Each row has a hidden score. How much does it go up from the first row of each pair to the second? 10 means little or no change, 20 a big rise and 0 a big fall. The score is a weighted sum of the row's numbers plus the product of two more (or one squared), each taken from its middle value.
[-1.1 -0.1 -0.6 -1.3 -0.4 -0.1  1.1 -1.3  0.3 -0.9 -0.4  0.8]
[ 0.3 -0.1 -0.6 -1.3 -0.5 -0.1  0.9  0.2 -1.2  0.2  1.1 -0.8] ~ 5
[-1.   0.1 -0.6  0.1  1.9 -0.2 -1.3  1.   0.6 -1.  -1.  -0.8]
[-0.7 -0.2 -0.3 -1.1 -0.3  0.1  1.  -1.4  0.8 -0.8 -1.   2. ] ~ 9
[ 0.8  0.8 -0.4  1.   0.5 -0.1 -0.2  1.   0.1  0.8 -0.9  0.9]
[ 0.5 -0.2 -0.7  0.7  1.5  0.1 -1.5  1.1  1.2  0.2 -0.8  1.3] ~ 15
[-0.9 -0.1 -0.7 -0.8 -0.3 -0.2  1.  -0.3  0.1 -0.8 -1.   2. ]
[-1.1 -0.1 -0.4 -1.4 -0.6 -0.2 -1.4  1.  -1.2 -0.9 -1.  -0.8] ~ 7
[ 1.   1.3 -0.6  1.5 -0.4 -0.1  0.9  0.7 -0.4  1.  -1.   0.4]
[-0.6 -0.1 -0.5 -1.   0.7  0.1 -1.3  1.1 -1.  -0.5  0.7  0.5] ~ 9
[-0.2 -0.1  0.   0.  -0.5 -0.1  1.  -1.5 -1.1 -0.2 -0.3 -0.9]
[-1.2 -0.2 -0.4 -1.3 -0.6 -0.1 -1.4  1.2 -1.1 -1.  -0.9 -0.9] ~ 10
[ 1.2  0.   0.3  0.3  1.8 -0.1 -1.3  1.2  1.1  0.6  1.8  0. ]
[-0.3 -0.1 -0.2  0.2  0.2  0.  -1.5  1.   0.9 -0.2 -1.  -0.8] ~ 7
[-0.3 -0.3 -0.3 -0.3 -0.4 -0.2  0.3 -0.5  1.4 -0.2  0.8  1.8]
[-0.1  0.  -0.7  0.5  0.3 -0.1 -1.4  1.1  1.2 -0.3 -0.9  1.2] ~ 13
[ 1.2 -0.1  0.   0.9  0.4  0.   0.9  1.1 -0.8  1.7  1.  -0.8]
[-0.5  0.  -0.3 -1.3 -0.4 -0.1  0.7  0.8  0.3 -0.3  1.1  2. ] ~ 14
[-0.8  0.  -0.8  0.2 -0.3  0.1  0.8 -1.3  1.6 -0.8 -0.9  0.5]
[ 0.3  0.   1.1 -0.3 -0.3  0.6  1.  -1.4 -1.   0.3  1.8 -0.9] ~ 6
[-1.  -0.2  1.2 -1.1  2.3 -0.2 -1.4  1.   1.7 -1.   0.3 -0.8]
[-0.2 -0.3 -0.5 -1.2 -0.4  0.   0.7 -1.4 -1.   0.1  1.8 -0.8] ~ 3
[-0.9 -0.1 -0.6 -1.3 -0.3 -0.1  1.  -1.4 -0.7 -0.8 -0.9  2.1]
[-1.  -0.1  0.   0.6  1.4  0.  -1.5  1.1 -1.  -1.  -1.  -0.8] ~ 8
[ 0.5 -0.1  0.7  0.3 -0.3 -0.1  0.3 -0.8 -0.5  0.2  0.3 -0.9]
[-1.1 -0.1 -0.6 -1.3 -0.3 -0.3  0.7  0.5 -1.1 -0.7  0.   0.9] ~ 16
[-1.  -0.1 -0.5 -1.3 -0.3  0.  -1.3  1.2 -1.  -1.  -1.1 -0.8]
[-1.   0.  -0.6 -1.2 -0.4  0.1 -0.8  1.  -0.6 -1.2  1.   2. ] ~ 9
[ 0.3 -0.3  1.4 -0.8  0.4 -0.2 -1.1  0.1 -1.   0.3  1.7 -0.8]
[-0.9 -0.2 -0.4 -1.3  0.2 -0.1 -1.4  1.1 -1.2 -1.  -0.9 -0.7] ~ 11
[-0.3  0.  -0.7 -1.2 -0.4 -0.2 -1.   1.1 -1.1 -0.7  1.1 -0.9]
[ 0.2  0.3 -0.6  0.4 -0.2  0.   0.8  1.  -1.1  0.1 -0.9 -0.1] ~ 7
[ 0.9  0.5 -0.5  0.9 -0.4 -0.2  1.   0.8 -1.   0.8 -0.9 -0.9]
[ 0.2  0.   0.  -0.2  0.7 -0.3 -1.4  1.2 -0.8 -0.1  1.2 -0.8] ~ 13
[ 1.2 -0.3  0.1  0.8 -0.5  0.3  1.   0.6 -0.9  1.2  1.2 -0.9]
[ 0.7  0.1 -0.5  0.5 -0.3  0.5  1.  -1.3 -0.7  1.1  0.  -0.1] ~ 10
[-0.9 -0.1 -0.6 -1.3 -0.3  0.  -1.5  1.1 -1.2 -1.  -0.9  2. ]
[-1.  -0.1 -0.6 -1.3 -0.3 -0.1 -1.4  1.1 -1.1 -1.1 -0.9  1.4] ~ 11
[ 0.8  0.   0.5  0.6 -0.3  0.9  1.  -1.4  1.3  0.8  1.   0.2]
[-0.7  0.  -0.7 -1.3  1.3  0.  -1.4  1.1 -1.1 -0.8  0.2 -0.9] ~ 14
[-0.5 -0.3  0.1 -0.9  1.6  0.1 -1.5  1.1 -0.4 -0.4  1.2 -0.9]
[-1.2 -0.2 -0.4 -1.4 -0.6  0.  -1.5  0.9 -1.  -1.1 -1.  -0.8] ~ 10
[-0.5 -0.3 -0.6 -1.2 -0.1 -0.1  0.9 -0.6 -0.4 -0.7 -1.   2. ]
[-0.8 -0.3  0.4  0.4 -0.3 -0.2  0.4 -1.5  1.5 -1.  -0.9 -0.9] ~ 11
[ 2.   1.3  0.2  1.8 -0.3  1.1  1.1 -1.4  0.1  1.8 -0.4  0.4]
[ 1.1  0.1  2.2  1.5 -0.3  0.7  1.  -1.4 -1.   0.9 -0.4 -0.8] ~ 16
[-1.2  0.  -0.6 -1.2  2.  -0.3 -1.4  1.2 -0.4 -1.  -0.9 -0.7]
[ 0.1 -0.3 -0.5 -0.5  1.  -0.1 -1.5  1.2  0.5 -0.3  0.9  0.5] ~ 12
[-0.5 -0.1 -0.4 -1.1  0.8 -0.1 -1.4  1.1 -1.1 -0.7 -0.9 -1. ]
[ 0.1 -0.1 -0.5 -1.2 -0.4 -0.2  0.9 -1.5 -1.1  0.   1.5 -0.8] ~ 10
[-0.1 -0.3 -0.7  0.1 -0.5 -0.2  1.  -0.7  0.6 -0.3 -0.9  2. ]
[ 0.5 -0.1 -0.6 -1.2  0.6  0.1  0.   1.  -1.1  0.5  1.9  0.5] ~ 8
[ 0.2 -0.1 -0.5  0.2  0.   0.1 -0.9  1.1  1.7  0.3  1.   1.7]
[-0.6 -0.2 -0.5 -0.2 -0.3 -0.2 -1.4  1.1 -1.  -0.9 -1.  -0.8] ~ 9
[ 0.8  0.  -0.7  1.  -0.4 -0.1  1.   0.6  1.   0.9 -0.3  1.2]
[-0.9  0.  -0.4 -1.2 -0.6  0.  -1.4  1.  -1.1 -1.2 -0.8  1. ] ~ 9
[-1.  -0.1 -0.6 -1.3 -0.4 -0.2 -0.2 -1.3  1.5 -1.  -1.1  1.2]
[ 0.6  0.  -0.5  1.1 -0.3 -0.1  1.1 -0.4  1.4  0.7 -0.4  1.9] ~ 8
[-0.5 -0.1 -0.5  0.   0.2 -0.1 -1.4  1.1 -0.3 -0.1 -0.8 -0.8]
[ 0.   0.1 -0.5 -1.2 -0.3 -0.1  1.   1.  -1.1  0.1  0.8 -0.8] ~ 10
[-0.9 -0.1 -0.4 -0.4  1.7  0.  -1.5  1.2 -0.1 -0.9 -0.8 -0.8]
[ 1.3 -0.2 -0.4  0.5 -0.3  0.1  1.   0.3 -0.2  1.3  0.7  1.9] ~ 6
[ 1.5 -0.1 -0.5  0.9 -0.2  0.6  0.9 -1.4  0.6  1.4  1.7  0.9]
[-0.4 -0.3 -0.4 -1.2 -0.3 -0.2  1.   1.  -0.9 -0.5 -0.9  1.6] ~ 12
[-1.2 -0.1 -0.7 -1.2 -0.3 -0.1 -1.2  1.  -1.1 -1.2 -1.1  0.9]
[ 0.  -0.2 -0.5 -1.1 -0.3 -0.2  1.  -0.1 -1.1  0.3  1.9 -0.9] ~ 10
[-0.1 -0.2 -0.5  0.  -0.3  0.   0.8  0.2 -1.  -0.2 -1.  -0.8]
[-1.   0.  -0.8 -1.3  0.1 -0.1 -1.5  1.  -1.1 -1.   1.8 -0.9] ~ 14
[ 0.9  1.4 -0.6  1.1 -0.4  0.   1.1  1.  -1.   1.  -0.9  0.5]
[ 0.3 -0.1 -0.6  0.4 -0.2 -0.1  0.9 -0.9 -0.3  0.3 -0.6 -0.8] ~ 8
[ 0.   0.   3.1  0.7 -0.3  0.1  0.  -1.3  1.5  0.4  1.4 -0.8]
[ 0.  -0.3  0.9 -0.3 -0.3  0.  -0.3 -1.3  1.6 -0.1  1.8 -0.8] ~ 4
[ 0.6 -0.2 -0.6 -0.8 -0.3 -0.1  1.   1.1 -1.   0.8  1.5  0.3]
[-0.1  0.1 -0.6  0.3 -0.4 -0.1  0.6  1.1 -1.1 -0.1 -1.  -0.8] ~ 12
[-1.2 -0.2 -0.6 -1.3  0.5 -0.2 -1.4  1.1 -1.1 -0.8 -0.6 -0.3]
[-0.2  0.  -0.1  0.8 -0.4 -0.3 -0.8  0.2  0.6 -0.3 -0.9 -1. ] ~ 12
[ 1.1 -0.2  0.9  0.7 -0.3  0.5  1.  -1.3  0.4  1.2  1.2 -0.9]
[-1.  -0.1 -0.7 -1.4  1.2  0.1 -1.5  0.9 -1.  -1.  -0.9  0.2] ~ 13
[ 0.6 -0.1  1.8  0.6  1.6 -0.1 -1.5  1.   1.5  0.7  1.9 -0.9]
[-1.   0.  -0.8 -1.3 -0.4 -0.1 -0.3  0.1 -0.9 -1.   1.2  1.8] ~ 9
[ 1.5  1.1 -0.5  1.3 -0.5  0.1  1.  -0.1 -1.1  1.4 -0.9 -0.8]
[ 0.4 -0.1  1.4  0.  -0.3 -0.2  1.1 -1.4  1.6  0.2  1.8 -0.8] ~ 13
[-1.   0.7 -0.3  0.4 -0.3 -0.2  1.  -0.7 -1.1 -1.1 -0.9  0. ]
[-0.2 -0.2 -0.6 -1.3 -0.4  0.   0.   1.  -1.  -0.4  1.7  2. ] ~ 4
[-0.1  0.1  0.8  1.6 -0.4  0.1  0.  -1.3  1.5 -0.2 -0.9  1.6]
[ 0.4  0.3  1.   1.3 -0.3 -0.1  0.6 -1.1 -0.7  0.5 -0.7 -0.8] ~ 11
[-0.4  0.1 -0.5 -1.3 -0.5  0.   0.9 -0.4 -0.9 -0.5  1.3 -0.1]
[ 1.6  0.   0.3  1.2 -0.3  0.9  0.9 -1.2 -0.9  1.5  1.7 -0.9] ~ 8
[ 1.  -0.2  0.6  1.2 -0.5  0.4  1.  -0.7  1.7  1.1  0.9  0.8]
[-1.3  0.  -0.6 -1.  -0.3 -0.2 -1.4  0.5  0.8 -1.1 -1.   1.9] ~ 13
[-0.3 -0.1 -0.6  0.3 -0.3 -0.1 -0.6  1.  -0.7 -0.3 -1.   0. ]
[ 0.2 -0.1 -0.6  0.  -0.4  0.   1.  -0.6 -1.1  0.  -0.1 -0.8] ~ 9
[-0.6 -0.2 -0.6 -0.2 -0.4  0.   1.  -1.4 -1.1 -0.9 -1.  -0.7]
[-0.7 -0.1  1.4 -0.2 -0.3 -0.2 -0.6 -1.5  1.5 -0.5  1.1 -0.8] ~ 12
[ 0.   0.  -0.6 -0.9  1.6 -0.1 -1.5  1.  -1.   0.2  0.3 -0.5]
[ 1.6  0.4  3.4  2.3 -0.3  0.9  0.5 -1.3  1.4  1.5  0.  -0.8] ~ 13
[-1.2 -0.1 -0.7 -1.2 -0.5 -0.3 -1.2  0.7  0.5 -1.1 -0.9  2. ]
[-0.1 -0.3 -0.4  0.8 -0.2  0.2 -1.3  0.9  0.  -0.2 -0.9 -0.9] ~ 12
[-0.1  0.1  1.7 -0.3 -0.4  0.   1.  -1.3 -0.8 -0.2  1.6 -0.7]
[-0.9  0.  -0.8 -1.  -0.2 -0.1  0.4  1.  -1.  -1.1 -1.1  1.4] ~ 8
[ 0.2 -0.2  3.2  1.9  1.6 -0.2 -1.4 -0.3  1.6  0.3 -0.9 -0.9]
[-0.4 -0.1 -0.6 -1.4 -0.2 -0.1 -1.5  1.   1.5 -0.4  1.9  1.9] ~ 7
[-0.5 -0.1 -0.5  0.1  0.9  0.  -1.3  1.1  0.3 -0.5 -0.9 -0.8]
[-0.5 -0.1 -0.4  0.5 -0.5  0.  -1.3  0.   1.3 -0.5 -0.9 -0.5] ~ 14
[-0.3 -0.2  2.3  0.3 -0.5 -0.1  0.9 -1.4 -0.1 -0.3  0.4 -0.8]
[ 0.6 -0.2  1.5  0.3 -0.4  0.   0.9 -1.5  0.6  0.5  1.6 -0.8] ~ 1
[ 0.8  0.9 -0.3  0.3 -0.4  0.   1.  -1.5 -1.   0.9 -0.9 -0.9]
[-0.8 -0.3 -0.7 -1.5 -0.5 -0.2  1.  -0.6 -1.  -0.8  0.8  2.1] ~ 10
[-0.5 -0.2 -0.6  0.  -0.2 -0.2 -1.4  1.   0.4 -0.4 -0.8 -0.8]
[-1.  -0.2 -0.5 -1.1 -0.4  0.   0.9 -1.4 -0.7 -0.6 -0.7  0.2] ~ 9
[ 0.7  0.1 -0.3  1.3 -0.1 -0.4  0.9 -0.6  0.1  0.7 -0.9 -0.6]
[-0.3  1.   0.1  1.3 -0.4 -0.1  1.  -1.5 -0.4 -0.6 -1.1 -0.8] ~ 11
[ 0.1  0.   0.  -0.2 -0.4 -0.1  0.6 -1.3  1.3  0.3  1.3 -0.1]
[ 0.3  0.1  1.2 -0.9  1.5  0.  -1.5  1.1 -0.5  0.4  1.8 -0.8] ~ 8
[-0.9 -0.1 -0.6 -1.3  0.5  0.  -1.4  1.  -1.2 -0.9 -1.  -0.8]
[-0.9 -0.2 -0.5  0.7  2.1  0.2 -1.4  1.   0.6 -1.  -0.9 -0.5] ~ 12
[ 0.3  0.1  0.4  1.2 -0.5  0.   1.  -1.3  0.5  0.3 -1.  -0.7]
[-0.8  0.  -0.7 -1.1  0.9 -0.2 -1.5  1.  -1.1 -1.  -0.8 -0.8] ~ 10
[-0.1 -0.2 -0.6 -1.3 -0.4 -0.1  1.   0.6 -1.   0.1  1.6 -0.9]
[-0.6 -0.1 -0.6 -0.1 -0.4  0.   1.   0.7 -1.1 -0.6 -0.9 -0.3] ~ 12
[ 1.2  0.9 -0.5  1.1 -0.2 -0.1  1.1 -0.1 -1.1  1.2 -0.9 -0.5]
[-0.2 -0.2  0.4  1.   1.5  0.1 -1.4  1.2  1.5  0.  -0.8  1.9] ~ 11
[-1.  -0.1  2.3  0.   1.  -0.1 -1.3 -0.6  1.5 -0.7 -0.7 -0.8]
[ 1.   0.   2.9  1.7  1.3  0.  -1.5  0.2  0.9  0.8 -0.6 -1. ] ~ 2
[-1.  -0.2 -0.4 -1.3 -0.3 -0.1 -1.5  1.  -1.1 -1.1  1.9 -0.8]
[-0.9 -0.1 -0.7 -1.3 -0.2  0.  -1.4  1.1 -0.1 -1.1 -1.   0.7] ~ 7
[ 0.5 -0.3 -0.4 -0.1 -0.5 -0.1  1.  -1.5 -1.1  0.7 -0.3 -0.8]
[ 1.4  0.2 -0.4  1.  -0.3  0.3  1.  -0.2 -0.7  1.4  0.5  1.2] ~ 8
[ 1.5 -0.2  1.4  1.3 -0.5  1.   1.  -1.3  1.1  1.7  1.8 -0.4]
[-1.  -0.3 -0.7 -1.3 -0.4 -0.1 -1.3  1.1 -1.  -1.1 -1.  -0.5] ~ 15
[ 0.8 -0.3 -0.5 -0.1 -0.5 -0.1  1.1 -0.6  0.1  1.   1.9  0.8]
[-1.1 -0.1 -0.5 -1.3 -0.3  0.1 -1.5  1.1 -0.9 -1.  -1.   2. ] ~ 9
[ 0.8  0.6  0.3  1.5 -0.2 -0.2  0.   0.4  0.7  0.9 -0.9 -0.6]
[ 0.5 -0.1  0.1  1.   2.1 -0.2 -1.5  1.  -0.3  0.5 -1.  -0.8] ~ 10
[-0.2 -0.1 -0.7 -1.2 -0.5  0.2  1.  -0.9 -1.1 -0.2  1.  -0.9]
[ 0.9 -0.1 -0.3  0.3 -0.4  0.   1.   0.8 -0.4  1.   1.8 -0.7] ~ 10
[-0.1 -0.1 -0.5 -0.7 -0.4  0.   0.7 -0.2 -0.3  0.   1.1 -0.3]
[-1.1  0.  -0.5 -1.2 -0.3  0.  -1.4  0.9 -1.1 -0.9 -0.1 -0.7] ~ 10
[-0.7 -0.3 -0.7 -1.3 -0.5 -0.1  0.9  0.2 -1.1 -1.  -0.2  1. ]
[-0.3 -0.1 -0.5  0.2  0.3 -0.3 -1.2  1.1 -0.5 -0.2 -1.  -0.9] ~ 12
[-1.2  0.  -0.6 -1.3 -0.2 -0.2 -1.   1.2 -1.1 -0.9  1.8 -0.8]
[-0.5 -0.1 -0.5  0.  -0.6 -0.1 -0.7  0.6  1.2 -0.5 -0.6  1.3] ~ 11
[ 1.   1.2 -0.3  2.  -0.3 -0.1  1.  -0.3  1.5  1.3 -0.8  1.5]
[ 0.9  1.5  2.2  2.2 -0.3  0.1  0.5 -1.2 -0.2  0.9 -0.9 -0.9] ~ 18
[-1.   0.1 -0.5 -0.5 -0.2  0.1 -0.3  1.2 -1.2 -0.9 -0.8  1.4]
[-1.2  0.  -0.5 -1.4 -0.3 -0.1  0.9 -1.3 -1.2 -0.8  1.9 -0.9] ~ 10
[-0.4 -0.1 -0.4 -0.5 -0.2  0.   1.1 -1.4  1.1 -0.2  1.2 -0.4]
[-0.9 -0.1 -0.5 -1.4 -0.6 -0.2 -1.5  0.9 -1.  -1.1 -1.1 -0.8] ~ 9
[-0.5  0.  -0.7 -1.2 -0.2  0.   1.1 -1.3 -0.4 -0.7  0.8 -0.6]
[ 0.1 -0.2  1.3  0.  -0.4  0.2  1.  -1.2  0.3  0.1  1.4 -0.9] ~ 10
[-0.3 -0.1 -0.5 -1.2 -0.5  0.  -0.5  1.1  0.8 -0.3  1.9  1.3]
[ 0.3 -0.2 -0.5  0.7 -0.5  0.   0.9 -1.3 -0.2  0.5 -1.   1. ] ~ 9
[ 0.5  0.  -0.6 -0.9 -0.4 -0.2  0.9 -1.3 -1.   0.3  2.  -0.8]
[-1.1  0.  -0.5 -1.3  1.9 -0.1 -1.4  1.  -0.5 -0.9  0.3 -0.9] ~ 10
[ 0.9  0.4  0.2  1.4  0.2  0.   0.3  0.9  1.4  1.  -0.9  0.3]
[-0.6 -0.2 -0.5 -0.8 -0.4  0.   0.3 -1.1  1.5 -0.7  0.7  2. ] ~ 10
[ 2.   1.4  0.1  1.9 -0.4  1.   0.9 -0.7 -1.   2.2  0.4 -0.8]
[-0.5 -0.3 -0.2  0.3 -0.6 -0.1  0.1 -1.3  1.6 -0.4 -0.8 -0.1] ~ 18
[ 0.8 -0.2  0.   0.9 -0.4 -0.1  1.  -1.4  0.7  0.9  0.  -0.3]
[ 0.6 -0.1 -0.5 -0.6 -0.5 -0.1  0.9 -1.1  0.8  0.4  1.9  2.2] ~ 10
[-0.9 -0.2 -0.5 -1.2  0.2  0.1 -1.3  1.1  0.8 -1.1 -1.  -0.8]
[-0.4 -0.2 -0.5 -0.3  0.  -0.1 -1.4  1.1 -1.  -0.3 -1.  -0.2] ~ 9
[ 0.6 -0.1 -0.6  0.  -0.5  0.1  1.  -1.2 -0.5  0.6  1.  -0.5]
[-0.1 -0.1 -0.6 -1.4  0.9 -0.4 -1.4  1.  -1.   0.   2.  -0.8] ~ 13
[-0.5 -0.1  0.9  1.   2.8 -0.1 -1.4  1.1 -0.9 -0.6 -0.8 -0.9]
[ 0.3 -0.1  0.1 -0.3  0.  -0.3 -0.7  0.7 -0.6  0.1  2.  -0.7] ~ 10
[ 1.1 -0.3 -0.5  0.  -0.5  0.3  1.1 -0.4  0.2  1.2  1.8  0.4]
[-0.4  0.1 -0.5 -1.2 -0.5  0.2 -0.1  0.9 -1.2 -0.3  1.4 -0.8] ~ 9
[ 1.3 -0.1  1.3  1.5  1.4  0.2 -0.5  1.   1.1  1.3  0.3 -0.9]
[-0.7 -0.1 -0.4 -0.1 -0.2 -0.1  1.1 -1.3  1.6 -0.9 -1.  -0.5] ~ 13
